One hidden turn or mirror swaps the rows below in pairs. Which row is each named row swapped with?
zavag: [ -2 -15  13  -6  -2   1  13  -2  -2 -13  -2 -12 -13 -18  13   2  15  -3
 -11   6   0 -15   1   4  -2  -6  17   5  -4]
biv: [-28 -11   3  -5 -12  10  -2   3   4  -2  -5  -1  -4  -9  -6   8  19   8
 -17 -10   9  -3  -7 -14  -4  -2  13   8   4]
fub: [-17 -12   1   5   2  -2   6  -7   7  -3  -1 -16   1   3  -4   1   2   4
  -8  -8  17  -4 -20   6   7  -2   5   9  -1]
roz: [-20 -16   0  -9 -18  -5   9   2  -3 -18   3  -7  11  -2 -12  -7  17 -12
   3   0   9  -8   6   5  10  -6  13  17   1]
Lar: [-11  -2  11  -9 -17   8  11   7   4  -8 -10  -9  14 -11  -8  -4  17  -2
 -10   2   6 -23  -1  -5  15   1   7   8  13]
saru: [-23  -9   5  -5  -9   9   3   0   9  -1 -10   4  -9 -12  -6   8  18   7
 -15 -13  10  -4  -5 -14  -4  -7  11  10   5]
vemu: [ -3   8   9 -10 -11   8  10   3   8  -4  -5  -9  13 -11  -7  -6   9  -3
 -11   1   4 -17  -1 -10  14  -1   9  10   9]
keka: [-20 -12   7  -3 -15   7  -2   2   8  -8  -8   1  -4  -9  -7   7  19   7
 -17  -8   7  -3  -9 -19  -4  -2  10   7   0]
rosol: [ -8 -15  13  -1   3  -5  13  -8   1 -13   0 -17  -6 -23   0  -3  12  -9
 -21   0  -8 -14   0  -1   0  -2  13   3  -8]
Betis: [-22 -16  -6  -6 -12  -1   7   2  -1 -22  -2 -11  11  -5  -9 -12  15  -9
   7  -8   2  -8   1   8   6  -1  10  13  -5]
sivud: [-21  -3  -1   4   4  -8   2  -9   6   0  -5 -12   0   0  -1  -2   2   5
  -6  -7  20  -9 -11   2  -7   0   2   8   0]
mesin: [  0 -16  14  -3  -8  -4  17  -8   0 -10   4 -16  -9 -19   7   3  12  -3
 -19   0  -4 -13  -2   1   1   1  16   8  -5]
nati: [-10 -18  16  -6  -3   0  17  -9   5 -12  -3 -15 -15 -22   2  -4  12  -8
 -14   6   1 -17   3  -4  -4  -4  12  12  -4]
Suzig: [-21 -12   7   1 -11   8   2   2   7  -3  -7   8  -7  -7  -6   5  19  12
 -16 -11   7 -11  -7 -15   3  -1  13   8   5]
Lugop: [ -5 -11   9   0  -1 -10   5  -8  -5  -8  -3 -16 -11 -20   7   4  19   1
 -15   2  -2 -11   3  -3   0  -5  17   1  -8]
Difem: [-24 -10  -8  -6 -11  -7   5   0  -2 -20   3  -5   8  -4 -11 -13  11  -6
   7  -9   7  -6   5   3   7  -4  12  10   1]
Ril: [-22  -7  -8  -5 -12  -3   8   1  -6 -21  -4 -12   6  -6  -8 -10  16  -8
   8 -10   6  -8   4   6  10  -1   8  16   0]
zura: [ -9   6   6 -11 -13  10  12  -3   4  -6  -5 -10  13 -15  -6  -9  13  -3
 -13   5  -3 -23   2  -6  11   0   3   5   8]
dumib: [ -9  -7  11   5  -2  -3  16  -4   6  -9   0 -12 -12 -20   8  -5  11   8
 -20   7  -5 -14  -2  -2  -2  -1  14  10 -12]
kana: [ -6   7   7  -9 -17   4   9  -3   8 -10  -5 -10  14 -10  -8  -9  12   0
 -10   1  -4 -21  -2  -7  16   2   8   5   7]
vuzu: [ -3   3   3 -10 -14   7  14   2   5  -9  -6 -12  10 -14  -4  -6  15  -8
  -9   3  -2 -20  -3 -10  15   5  12   7   9]
biza: [ -5  -4   7  -2  -4   1  12  -7  -3 -10   4 -16 -11 -21  11  -2   8  -5
 -18   2   0 -16   5  -1  -7  -4  18  10  -6]
filer: [-22 -17   9  -2 -14  14   2  -8 -10   2  -3  -5 -10  -7  -5  -3  16  -9
  -6   6   8 -20  -3   0   4 -13  -1  10 -13]
nobus: [-23  -8   7   2   1  -6  10 -11   9   2  -2 -11   5  -1  -2   1   4   9
  -3  -6  22  -3 -14   5  -2  -4   9   4  -1]
san: [-20  -9  -1   6   4   4  -3  -2   9   0   5 -10   4  -2 -11   4  13   8
 -10  -6  20  -9 -14   9   4   1   7   2  -4]
Refa: [-26  -9   0   4   4  -6   2 -11  10   4   1 -12  -7  -2  -4   8   9  -1
 -11  -5  12  -3 -17   1   1   1   2   2  -1]
kamuz: [-21 -12  -6  -7 -12  -5   8  -1   0 -13  -5  -9   6  -3 -10 -14   9  -6
   3 -10   5  -4   8  13  12  -2  15  14  -5]
Boru: [-21 -12   7 -10 -13  16   6  -9  -6   5  -6  -6 -14  -6  -6   1  16  -7
  -7   3  12 -21  -4  -2   3  -9   6   5 -17]
sapaz: [-19 -13   8  -9 -17  12   5 -13 -10   1  -1  -5 -11  -9  -5  -3  20 -10
   0   2   5 -21  -9   0   1 -11   7  11 -14]
fote: [-16  -8  -1   5  11  -1  10 -12   9  -7   1 -11   2   1  -9  -2   1   1
 -11  -9  21  -4  -9   0   9  -2   1   4  -2]
dokan: [ -7 -12  14  -2  -4   2  17  -4  -2 -14   1 -17  -8 -19  14   0  11   1
 -15  10   0  -9  -1  -2  -2  -2  18   9  -9]
repev: [-10   8   5  -7  -8  12  11   1   4  -5  -8 -13  12 -13  -3 -13  14  -3
  -7   7  -1 -18  -7  -6  16  -2   9   5   8]
nopi: [-25 -13   6  -3 -13  10  -1   1   8  -8  -7   3  -6 -12  -4   3  18   8
 -11 -16   5  -6  -3 -12  -4  -2  15   1   5]
pak: [ -4   7   9 -13 -16   8  15  -4   5  -4  -6 -10  15 -10  -8  -6  17  -6
 -13   0   5 -15  -1  -9  15   2   8   3   6]
raben: [-24 -19  10  -4 -13  17   6  -9  -8   0   0  -9  -9 -12  -7   1  16  -8
  -4   0  12 -19  -4   2   5  -9   4   8 -19]
ziv: [-21 -13   1   4   5  -4   8  -6   3   2  -2 -10   6   2 -13   5  -2  -2
 -14  -9  14  -7 -15   4   9  -8   7   9   1]
Bov: [ -7 -15   7  -2   1   5  14   0  -1  -5   8 -13 -18 -18   6   9   6  -3
 -14  -1  -2 -13   0  -3   1   2  13   5 -10]
rifi: [-23 -11  -8  -4 -10   0   1  -2  -3 -15  -2  -8   6  -3 -13 -15   8  -9
   3 -14   6  -7   2   8   9  -6   7   8   9]
takir: [ -6   5   4 -10 -12  10  11  -3   4  -2 -12 -15   9  -7 -10 -11  12  -5
 -12   4  -4 -21  -3  -7  12   1   3   6   5]
kome: [-16  -8  -3   3   9  -1   3  -5   4   4  -5 -17   1  -1  -4   6   4  10
 -10  -7  17  -8  -7   4   3 -11   1   4  -6]
sala: [-25 -16   7  -7  -9  13   6  -9  -7  -2  -5  -4 -18 -13  -6   0  18  -8
  -4   6   9 -18  -7   0   4  -9   5  13 -16]
ridov: [ -1   1   1 -10 -15   4  11  -4   5  -8  -1  -7   7 -18  -9 -11  18  -6
 -13   6  -4 -21   2  -8  10  -3   2   8   6]
duv: [-19 -12 -10 -12 -13  -4   8   2   1 -19   2 -11   8  -6 -11 -11   8  -8
   5 -11   6  -7   6   7  10   0   9  11   1]
kivo: [ -9  -5  13  -2  -3  -3  10  -5  -7 -10  -1  -7  -8 -25   9   4  14   3
 -20   4  -3  -9   0   1  -6  -1  17   6  -7]
firen: [ -7   6   5  -7  -9   2  12  -3   7  -8 -11 -10  17  -9  -1  -1   9  -2
 -10   1   0 -23   1  -8   8   0   7   5  14]
kop: [-23 -12   5 -11 -14  14   7 -10  -4   1   1  -6 -11  -8  -9  -4  17  -7
  -7  10  10 -17  -6  -3   5 -11   2  10 -20]
los: [-19  -6   0   3   7   0  13  -7  17   0   2 -10  -5  -3  -7   5  12   9
 -12 -10  16  -5 -15   6   0  -8   8  10   0]
zotib: [ -6   9   5 -10 -14   6  14  -2   3  -3  -9 -12  14 -13  -9  -4  18  -6
  -8  -1  -2 -19   0  -8  10  -1   6  11   9]
Rul: [ -8 -15  11  -2  -5  -5  13  -7   0 -10   1 -12 -12 -19  11   2  11  -2
 -18   7  -4 -19  -3   3   0  -3  21   5  -3]
nit: [ -6 -10  19   0   2   6  16  -3   3  -7   1 -14 -13 -21  -2   0  19 -12
 -14   1  -4  -9  -1  -4  -2  -1  15   7  -7]
nokog: [ -6   6   3 -12 -14   7   8  -5   6  -7  -5 -12  15 -12  -5  -7  14  -7
  -8   4  -2 -21  -2  -7  12   2   7   6  11]
Nin: [-20 -10  -1   1   1  -6  10  -6  10   0   0  -9  -2   4  -1   2  -1   9
 -12  -4  22  -7 -13   7   4  -6   5   7   1]
vodo: [ -8 -12  14  -6   2  -2  16  -9  -6 -11  -3 -12 -22 -14   4   0  14  -4
 -14   4  -2 -12  -7   4   0   1  17   6  -6]
dosot: [-21  -9  -5  -8 -16  -3   7  -3  -1 -21   3 -11   9  -2 -11 -12   8  -5
   3  -9   2  -7   5  11  12  -2   9  13  -3]
Tarib: [-24  -4   6   7   5  -3   8 -15   5   1  -2  -8  -5   3  -3  -3   1   7
  -9  -9  16  -3  -7   7   3  -5  12   5  -5]
mubot: [-20  -9   2   1   9   1   5  -9  10   3  -2 -11   0   0  -2   1   1   7
  -8  -4  21   0  -8   4   3  -1   8   2  -3]
noliz: [-25 -14  -1  -5 -16   6   0   5  11  -7  -9   0  -9  -8  -3   7  22   7
 -13 -12   8  -6  -4 -12  -7  -5  14   6  -1]
rizet: [ -6   4   7  -9 -12   6  10   0   7  -3  -6 -10  18 -13  -4  -7  15   1
  -7   0   1 -22   1 -13  10   0   6   7   7]
rava: [-23 -13  -9  -9 -13  -4  11  -3   1 -13  -1 -12  11  -2 -11  -8  13 -10
   5  -9   6  -7   4  11   9   1   9  13   1]
zulub: [-19 -12   6   2 -17   3  -3   5   6  -4  -5   5  -8 -13  -5   3  16   6
 -14 -13  12  -6  -2 -15   0  -9  10   6   4]
ger: [ -3   6   4  -5 -14   6   9  -5  11  -5 -11 -10  12 -12  -5  -9  17  -1
 -12   5  -2 -20  -1  -7  16   2  12   9   7]
tukap: [ -4 -14  14  -8  -4   0   6   0  -8  -7   4  -9  -9 -15  -3   3  16  -3
 -20   6  -5  -8   1   3  -2   3  18   3 -11]
Vebo: [-26 -11   0  -1 -14  13   4   2   7  -9  -9   5  -6 -14  -3   6  22   5
 -17 -12   7  -5  -4 -13   0  -2   7   6   1]
muke: [-25 -11   4   2   4   1   8 -11  15  -6  -6 -12  -6   0  -6  -2   3   1
  -9  -7  25  -5 -10  -4   2  -7   6   9   7]
zaka: [-29 -15   8  -6 -13  10   7  -8  -9   1   2  -4 -14  -9  -8  -3  17  -7
 -11   3   7 -17  -5   3   7 -12   7  14 -16]
Susuk: [-24 -13   7  -7 -12  13   8  -9  -8   3  -4   0 -11  -8 -11  -1  15 -14
  -2   1   6 -17  -7  -4   4 -10   6   9 -18]
Molam: [-20 -10  -5  -9 -12  -9  14  -3   0 -15   2  -5   7  -6  -9 -11  17  -2
   6  -9   3  -2  10   6   5   0  10  11   0]
vid: [ -5 -17   7   4  -6  -7  14  -6  -4 -16   1  -9  -7 -22   4   6  15  -5
 -22   3  -2 -17  -2  -2  10   4  13   8  -5]
Visat: [-18  -6   3  -2   2  -5   6  -6  13   2  -4 -10   0   1  -1   2   9   6
  -7  -5  23  -3 -16   7   0 -11   2   5   2]
Mog: [-20  -9   0  -7 -18  10   2   6   8  -7  -8   1  -7  -9  -4   3  19  11
 -14 -15  10  -4  -9 -11  -2  -5   7   9   6]
Ruve: [-23 -18   7  -7 -11  12   6  -7 -11   2   3  -5 -12 -13  -7   3  18  -6
  -3   5  10 -21  -3  -3   3  -4   7  10 -18]
Repu: [-20 -11 -11  -3 -15  -6   8  -4   2 -19   1 -10   3  -6 -10 -11  17  -8
   3 -15   5  -6   9   5   9  -2  14  10  -1]
lof: [-22 -10   5   6   9   2   9  -3  12  -5  -3 -10  -5  -1 -11   1  14  -1
  -6 -10  21   2 -10   2   3   1  -1   8  -2]
dal: [-25 -10  -4  -8 -14  -4   5   0  -6 -19   0 -12   8  -3  -5 -13  14  -8
   5  -8   7  -4   8   5   8  -4   9  13  -3]
Genos: [-20  -4  -1   5   7   0   5  -7   2   1   1  -6   3  -3  -5   2   2   9
  -4  -4  20  -6 -15   6   0  -7   7   7  -8]
Ziki: [-21  -8  -8  -7 -13 -11  12   0  -4 -21   0 -13   6  -7  -3  -9   8 -12
   3  -4   9 -10   6   7  10  -6  10  12  -5]
bizi: [-25 -13  -1  -4 -12  -7   5  -3  -2 -20   1 -10   8  -8  -5 -11  16 -10
   6  -5   6 -10   8  13   9   1   8  16  -2]
zer: [ -9 -13  10  -2   1  -3  10  -7   4  -7   0 -14  -8 -25   9  -1  14  -2
 -16  10  -3 -11   2   0  -3   1  18   4 -12]

rifi is swapped with ridov
vid is swapped with ziv
roz is swapped with Lar
rava is swapped with vuzu
firen is swapped with Ziki
vodo is swapped with los

